Each path below is one point turned by a fixed rotation once a step. After each direction that follows a path, write how fast that rotation turns it, in deg/step (0 if it stays still).
Each turn is a multiple of 5 degrees from 10 to 175, or 0.
Each row of a path follows its step; steps can be skipped.

step 0: [ -5 -11  -1  11   0  10   2   1   2  -4  -7   4 -19 -16  19  20  -8   7
  14   2   9  -4  -3  10 -15   4 -11  -9 -12   0  -3 -10 -13   7   0  -5
  11   7  -1   2  -8  25   5 -25  10   7  -4 -11   3   7  20  -9  13  -5
   3]
step 1: [  6  -5   9   3  -2   9 -10   2  11 -12  -3  -8   9  25  13  26   2  19
   0 -11  -1  20   0  -7  -1   5   7   2  -4  -1 -15  -3   4 -17  18  -4
 -14   7  10  -7 -13  -3  17  -4  -6   2   1   7   8  12  -4 -16   9  -9
   3]
step 3: [ 23  -4   8  -8  -3  -9  -7  -6  -6  -8  14  11  21  -1  12  11  -5  12
 -11  -4  -1 -22 -10  -2 -11   0 -16 -15 -12  -2   5 -21   8 -15  -3  10
   5  -6  11   0  -8 -13  10   0  -6  15   0 -12  17  -2  -8   8   2  -2
   5]
step 5: [ 10   7  -2  17  -5 -15   0 -13   3   2 -11   3  -4 -10 -21  25   6   9
 -10   7   1 -29 -19   1  14  -1  -2  13   1  13  10 -11   5  -7   7 -11
  -1   1   5  -1   3 -11   2  -6   3   2   6  16  -1  -2 -15  -1 -14   4
   1]
step 6: [  9  -3   0  -6   7  17 -23 -10   6   2   0   2  13 -12 -10 -19   1  -7
  12  -3   0 -17 -14  -1  -2   7  12   3   1  22   8   5  -1  13  11  -2
  -1  -2 -14  10  -1   3  16  -2 -14  -6  -6   9  12  -1   6  16  -9 -24
   0]
step 7: [  3  17  -2   3  10  -6   8   4  -8  19   7  10  -4  -7 -17  11   2   3
  -9   7   3   2  -2  16  -5 -10   7  17  -4  14 -22  -3 -12  -4   0   0
  -5 -27   7  -6   4  17  11  -1  -8   0 -11  -1   6 -15  -4   6  -7 -10
  21]
step 8: [  3  -1  10  10  16  10 -18   0   3  -6   5 -13  21   2  -8 -10   2  -3
  -2 -12   5  11 -13  -6   5   5 -11  21  -5  19   9  -3 -12   1  -1   0
   7   0  -3 -19  19  20 -15  12   2  -7  -6  14   1 -16 -14  -3   8   7
   2]
step 10: [  1   9   5   8   9   1  -5   6  -9  -2  28   0   4   9 -17 -10  -3   0
   4  -9  -6  17   5 -20   0 -23   7  -8  -7  11   8   3  -3  12  11  -9
  -1  -2 -16 -14   3 -22   4 -11   0  11  -4 -14  -5 -10  -5  -4   6  14
  10]
step 11: [-15  -7   5  -3   6   1   6   1  -3  14  -7  -2  -3   6  -1  -6  -3  -2
 -20  10  20  11  -1   9  -9 -10  -3 -10   8   2  -8  -3  20  20   2 -14
   3   7 -11  11  32 -10 -21   0  -4   6   3  -3   4 -16  -1 -18  -5  -4
  -5]
step 12: [ -3   3 -18  12  25  12  -1   6 -12   2  -1   5  -6  -3   5   7   1  -7
 -13  -5 -20   7  -5  -3  -8   7  -2  -3  10  -1  15   2  11  12 -10  -2
  -6  13  10  -9   5 -24   9   9  32   8 -10 -12  -4  -6   1   3  -2  -8
   4]
Speeds:
[ 3 -2  1 -1 -1  1 -2  0 -2 -5  5  0  2 -6  3 -1 -2 -2 -2 -1  2  1 -2  1
 -4  2 -1  1  1  1  4 -3  5  0 -2 -2  5  1  3  3  3  2 -1  0 -4  2  0  2
 -1  4  6 -6 -3 -5 -4]  130
[-4 -3  2  1 -2  0 -6  0 -3 -2 -3 -2  0 -2  0  2  3  2  1  4  2  1  0 -2
  7 -2 -1  2 -2 -2  7  0  0  3 -1 -4 -1 -1  0 -2 -6  4  2 -4 -1  0  1 -1
 -1  5  0 -3 -3  5  2]  80
[-1 -2  1  4  0 -2  2  2  0 -3  0  2  0  2 -6  0  3  2 -3 -1  2  2 -1  2
 -1  3  1  2 -5  2  2  6  3 -3 -2  6 -1 -2  4 -3 -4 -4  2  1 -1  3  4 -4
  3  0 -5 -4 -2 -4 -4]  170
[ 2  1  3 -6 -5  0  3 -4 -1 -3  2  0  1 -2 -4 -4 -9  0  0  0  1  0  4  3
  1 -4  5 -1  0  0  1  0  0  4  1 -1  2 -3 -4 -2 -4 -3  5  0 -3  3  1 -2
  2  0 -1  4 -3 -1 -1]  95
